Each path below is one point turned by a fixed rotation once a step. After each direction that follows a path, write how fast that rotation turns it, in degrees each step (0 if it stays still).
Each turn is a multiple of 5 degrees from 10 to 175, or 0.
Each row of a path follows its step; steps can be skipped.
Rotation 1:
step 0: [-39   7   5  15  28 -15  -7  23 -26  10  17 -21  23 -23 -14  -6  22  22
  20   9 -19  -2  -9 -29 -22 -22  16  -5   7  15 -42   5 -15  12 -33 -14
  -6 -29  -2   3 -26 -13  13 -34   8 -35 -13  -7   9  -2   4   1  -3  11]
step 1: [ 12  -2 -22  -2  21  -3 -27  -8 -20   2   8  26  51   4 -15  11  -8  -3
  44 -25  18  -8   0  -4  -2  -2  12  18  -8  18   9  -1 -17   4   3   2
 -22   8   7  35  17 -24  31   8  14  14  21 -18  -1   6  -3 -20  41 -32]
step 2: [-21 -23  28 -22  -2  -7   6 -10  -5  -1  -5  -8  18 -32 -25  -8  10   3
  33 -10 -26  24  33   9   8 -21  18 -26 -23  16  27  10   3 -11 -34 -26
 -14 -38  -5  -5   5  13   8  -1 -24  15  16  29   1 -25  -4  -1  22  19]
step 3: [-32 -12  -1 -14  24  12 -23 -19  22   2 -11   9  31  -5  26  -5  19  -8
  -5 -15  29 -19  21  -8  20 -28   7  24   4   4 -11   2   6 -26  -7   0
  15  -6  24   3   8 -35 -12  23  -6  -4  -8 -30   7 -35  35  34  20 -10]
step 4: [-12   6  12   4   5 -38  32   9   3 -23  38  -3  11 -15  34   3  13 -20
  40  -3 -28 -16 -12 -24  13  -8  13  -8  24  -9 -15 -24  -9  27 -24 -22
  -8 -23  27  15  20  -4  -5   5   9  -4  -2   2  -6 -35 -11 -18  -6  17]
step 5: [-11   2 -17 -27  32   8 -25   8 -19  16 -13 -20  37  36   8  56  21  17
   7  -8  -1  -5   1   0  14 -20   5  -7   5  -3   8  14 -10  15 -15 -29
  -3  18  24  -3 -10 -23  39  18   9  16   2 -23 -20  10 -13   1   6  23]
step 6: [-15  -5  14   5 -24  -1 -22  22  20  38  18 -10  18   2   7 -11  24 -13
  35   9  -3   7  35 -18 -13 -20   8   7 -22  19  13 -14 -39  -4 -22   2
  -7 -12  11  -8  26  28   9  -4 -25   9  24 -23  19  -9 -33 -20 -13  -6]
step 7: [  6 -14   9  -2  27   2 -23 -31  -9  21 -10  -3  22 -25   0  22 -10  -8
  24 -23  14 -11   7  -2  11 -11 -35 -26  -8   2  12  -5  -6   4 -33   4
   6 -21  29  -9  11 -21  11 -12  31 -23  -4  -5  52   6  23  35  -6  13]
step 8: [ -7 -25  13 -15   1  -3  24   8 -16 -21  33  31  23  13  -6 -15   8   7
  31  23  27 -24  -6 -29  17  -4   6  15  -8   3 -26  -7   7  -8   6 -38
 -16 -47  17 -19  25  -8  -3 -11  -7  14  27 -23   5   5 -22  19   2   1]
step 9: [-38   9  11   6  30 -22  23 -32  -9   8  10   1  12   2  26  41   1   4
   7 -13  24   9 -16   7   7   2  -1 -10 -44  36   4  32 -30   3 -14 -13
  14  -2  30 -16  -7 -10   1  23   5  21   9  10  -8 -11  12 -24  17  15]
Speeds:
[  1   4   1   1   6  -8   1  -4  -1   1   5   0   2  12   0  -4  -2   1
   4  13  -2   0  -6  -6   6   1   2  -7   3  -1   1  -7  -6  -4  -4  -4
   5   1 -11   0   7  -6   1   2   4  -1  -3   4  -7  10   3   2   6  -6]
95
[ -2  -4   0  -1   2   5   0   5   3  -4   2   0  11   0 -10  -2  -3   0
  -1  -3   6  -5  -5   5   1  -4  -1   2   7   1  -4   0   6 -10  -3   0
   7  16   2  -8  -1  -1   5  12   5  -4  -3   0   7   2  -6  -1   1  -1]
160
[ -7   3  -3   2  -6   6  -1   6   1  -5   3   1  -1   5  11   2  -6  -7
  -5   2  -7   7 -13   2   6   5   6   0   1   2   2   3   1   0  -3  -3
   9  -7   2   2  -5  -1   6   7   2  -1  -5  -9  -4  -7   0  -2  -3   4]
65
[ 16  -3  -8  -5  -5   1   1  -6 -12 -10   5   4   4   3   0   0  -2  -4
   3  -6  -1   4   2  -4   2   6   2  -3   6  -6  -6  -8   3   5  -2   1
   4   1   5   5  -1  -3   3  -5   2  -5   5   0   4   2  -1  -3   3   8]
110
Rotation 2:
step 0: [ 27  -8 -14  16 -12  -2  18  25   1   8  15  -1  12  38   0  16  31 -13
 -24  -6  31   0  -9 -21  16   8   9  15 -12 -19  -3  -2  -2  13   3  -1
 -14  14  63   8 -27 -16 -11  15  14 -17  -6 -21   4  14  13 -15  -1  24]
step 1: [ 31 -13  -7  -5  -5  10   7 -20 -20   4 -13 -16 -24  23 -12 -13 -11 -16
  18  -5  -1  15 -13  -3   7  17 -18 -22  -4  33  12  -4  35 -13 -12 -20
 -29  -6  10  -4 -24  23  41 -14 -15  -5 -31   5 -26 -19  -3  26   1 -20]
step 2: [ -4   2  24   7   1 -26  -7  22 -22 -20 -13 -26   8 -17 -16  25   9  16
   8 -15  -1  16  13 -16 -22 -13  -6 -41  12  29  -2 -20   2   3   7   9
 -14 -16   7  33  19 -18  -7  41  27  14  21  23  16 -15  -6  10   7  -5]
step 3: [ 16  19  10  -9  13 -25  15  -5 -16  11  14   4 -24  -7 -12  -3  -3 -12
 -14 -23  26  -4 -35  33 -19  -2  41 -14  24 -27  35  13   4  17 -16  -3
  34 -13   5 -17  -2  16 -21  10   6  -5  13 -11 -20  10 -21   3  15  22]
step 4: [ 14 -16  12  -1 -20  -4   2  -9  38 -19 -16  24 -10  -3 -18 -13 -26 -29
  39  15  12 -19   4  33 -12  11 -27   5 -18 -37 -18 -25   5  -5  -4   5
  10   1  29   3  16   8 -11  22   5 -11 -18   7  -4 -30  27  -9  -4 -13]
step 5: [-11 -32 -27  21   1 -15  -2  27  -1 -28 -18  -4  24  25  37   0  -3   8
  11  22  -7  20  -8   8 -22   0  40 -19  -4  -9   0  42 -11  -7  -2   0
 -12  11  17  25  -9   6   2  -8 -12   7  11  37 -23   9  -4   4 -21 -15]
step 6: [ 33 -13  15  17  30  51  -5   3 -17   2   8   4   2  18  -3   0  29 -14
  -5  -2  22  22   4   0 -15   7  -6  -1 -17  23  34  23  20  22  14 -20
  20   3   5  24  21 -16  -4   9  -7 -32  -8 -19  20  14  17 -15   1  15]
step 7: [-20 -13  15  -1   8 -50  15 -33 -23 -15 -22   7 -11  30 -11   0 -13  -9
 -33  -1  17  -3  20 -22  -8  -2 -39   9  -2   9   9  11  -6  -9  -4  -3
 -17  -4  14 -28  12   7  37  10   0 -31   1  -4 -19 -21   1  14  16   2]
step 8: [ 15  -6  -5  -6  -2 -18  12 -28  -3 -40   5 -38  13  -6  -9  26  -9  16
   1   7  20  -3 -38   7 -14  10   1 -11  17  15  -8  -9   1  39  13  16
 -16   5 -22  20 -32 -17 -19  -3  25  25   0   6  -6 -21  33   6  -6  19]
step 9: [ 26  -8  20  -9  -9   2 -18  -7  32  12  -1 -14  -9  11   0 -20   6   5
   3  -6  12 -10   9  27  -5  -3  23 -40   8  -2  13   8  -1   8 -42  41
   8 -21 -17   4  20  34  11   4 -29  -7  -3  19  24  12  -8  12  26  28]
Speeds:
[ -1  -2  -8   2  -1  -9   4   3   1   1   2  -7   3   4   3  10  -8  -2
 -13   5  -1   5   1  -6   3   0   2   0  -3  -8  -2  -1   7  -3  -3  -3
   3  -1   1   2   3  14  -3  -1   1  -4  11   2   4   5  -3   4   5  -2]
155
[  0  -1  -1   3  -1   1   8  -7   4   2  -9   2  -5   3  -5   5  -1  -1
   1  -2   4  -9  -5  -3   0   1  -8  10   5   0   3   4   7  -8   5   1
   2   3   2  -6 -10   6   2   7  -2   4   1   9   4  -2  -1  -7  -9  -3]
110
[  0   1   1   1  -1   2  -2   8   0   3   3  -3   3  11  -2 -10  -2   1
   0   7   4   1  -1   8   7  -4   5   3  -2  -2 -12   3   1  -4  -5  10
   3  -4   0  -7   1   4 -14   1  -2   2  -6   5   1  -5   5  -4  -5   1]
70
[ -5   2   3   5   1  -8  -1   3   4 -10  -1   0   4  -1  -6   2   0   0
  -7  -7 -10   2   3   1  -1  -4   7  -3  -7   4  -1  -2   5   1   8   8
   4   4   2   3 -14  -9  -5  -3  -3  -2   5   2  -5   3  -1   0  -8   5]
130
[ -1   2   1   4   4  -3   7  -1  -2  -3  -8  -3   6  -2 -10  -5  -3   2
   6   1   5   4   2   1   6   2  -2  -2  -6  -5  -5  -5  -7  -3  13  -6
  -6   3  -5   5   2   8   3 -12   3   3  -2   6  -5  -6  -2   1   1  -1]
115
Rotation 3:
step 0: [ -6   1  20  19 -48  27  -9 -19 -32  -8  23   6  17  -6  -4  -5 -14  30
  11 -18   6  -1  25  -1 -20   8  27  30  13   5  13  -5  -1  14 -21  -6
  32 -34   5   0  -5 -10  14  -3 -12  21 -12   0   9  28  12  10  17  16]
step 1: [ -8 -13  30  35  -8  13   2  -2  32 -23  -2 -42  38 -15   3   9   0 -19
 -20   8  16   1   3  -7  -8 -18 -27  16  22   2  16 -30 -13  22  13  21
  24  27  20  -8  11   4  -2 -11  11   9 -23  -6   3  -2   3  -6 -14  14]
step 2: [-24   2  15  34 -11   9 -10   2  -5   3  18  15  44   2  21 -11 -11  21
 -15 -12  16 -13 -12   7 -23  22 -11  -3 -26   1  -4  14  -6  14  -3 -43
  -4  -9   0 -15   8  21  -2  -5  18 -26   4  10  46   2  21  16 -20   8]
step 3: [-13   8  14  -6 -26  18  -9 -25 -25 -11  -8   1   8 -29  11  11  -4  -1
   4   6   8   9   7 -10   0  -6   7   4 -11  18   5 -24  21  10  34   2
  31  25  12  38  -2   5  14  -4   3   1 -16 -21   9  -1   4  67 -14  20]
step 4: [ -6  -7  33  35   2   0  13   8  -8  -1   8  17  18 -11  16  25  11   1
  11  20  18  -7  11 -24  17   2   8  13   1 -13  21 -40  16  -1  -5 -12
   3   3  12 -30 -26   9  13  22   8 -24  -5 -17  30   7  21 -27  13  40]
step 5: [-11  20  15   4   5  19   7  24 -12  23 -10 -21  23 -27  -4   0  15  21
 -13  -3  11   3  34  11  -1  25   3  17 -24 -11  -5   2 -24  19   0 -26
  26  34  35   6  11   5 -13   9 -18  17  -7  28   7  -6  20  17 -14  24]
step 6: [  5 -19  13  -1 -22   0 -13   7  18   7   9  30  36 -18   8  17  -5 -12
 -27 -19  33   0 -15 -25 -16 -19  22  14   3 -13  51  -2  10  11  11 -38
  -1  -3  18  28  -5   0   7   2   6   6  20 -11 -15  -2  18  14   6  19]
step 7: [  9   2   4  32  10   6   3 -17   1  10   2 -34  40 -12   3  -6  19  25
   2   2 -21   5  -3  29  -7   9  25  19  -6   2  12 -40  -3 -28  14 -24
   8  14  13 -21 -11  12  26 -25   3 -12  12 -13   2 -22  -5  21  14  32]
step 8: [ 13 -14  22   8 -33  -3  23  -7 -40   6  20  -2  20  -1  -6  10   4  16
 -37 -11  33  34  14  18  16  15  15  10  -6   1  13 -19   8  10  14  -9
  -3  -9  34 -11  10 -10 -16   1   5   8  -1  -1   9  43  23   3  -8  -7]
step 9: [-18  -4 -15  17   4  21 -22   9  -2 -11 -10 -17  40  20  -1  14 -11  35
 -11  18  32 -14   6   5  -3 -12  15  20  19  17  28 -24  -4  31   6  -6
  45  22  -1  16 -11 -12 -17 -14  13 -18   4  -7 -13 -19  22  -6   2   4]
Speeds:
[ -2  -2   5  -2 -12   1   0   8   6   4  -5   0  -4   3  -2   2  -2   5
  -2   4  -4   2  -7  -1  -9  12   3  -2   6   2  -2  -1  -3   1   2   7
   4   6   0   1   3  -4  -6   4  -8   6   2  -7   7  -5   9 -10   4   2]
85
[  1  -3   1   4   7   5  -6   0   3   3  -6   8   3   2  10   5   1  -4
  -3  -9  11  -1   1  -1   2   2   2  -3  -4   8  -4   0  -4   0  -8   7
  -3  -6  -3  -5  -1   3  -4  -2   1  -3   8 -13  -5   2   1  -6   1   6]
155
[  1   1   5   5   3  -2   5  -6   7   1 -10  -5  -1  -7   0  -7   1 -11
   6  -4   3  -2  -1  -1   3   4   1   6   3   1   1 -11   6  -4   2   1
   0  -8  -6  -1  -8  -4   7  -6  -1   6  -7   1   4  -6   5  -3   8  -3]
115
[ -6  -2  -2   3  -1 -12  -6  -9   3  -3   3   0   1   1   2  -4  -3  -7
  -2 -12   0   9  -1   8  -1   5   1  -6   4  -9   5   4  -6  -7   1  -2
  -2   6  -1   4   5   8  -1   2   0  -6  -5  -5   2  -8   1   4   3   2]
80
[ 7  3  1 -4  8 -5 -1 -4  1  3 -5 10 -5 -8  2 -3  7 -3  4  8  1  3  1 -3
  1  3  8  4  3 -4  5  7 -5 -1 -3 -3 -1  5  8 -4  6 -6  8  5  0  5 11  5
 -2 -3  5  0  1  8]
45
[  2  -8   5  -2   5   0   0   0  -6   5  -8 -11   1  -6  11  -2  -1   5
  -3   4  -7   3   4  -3   1  -5  -4   0   3   1  -5  -3  -5  -4   2  10
   1   2   1   4   1   7  -2  -1   0   4  -1   1 -10 -11   4   7  -8  -2]
170
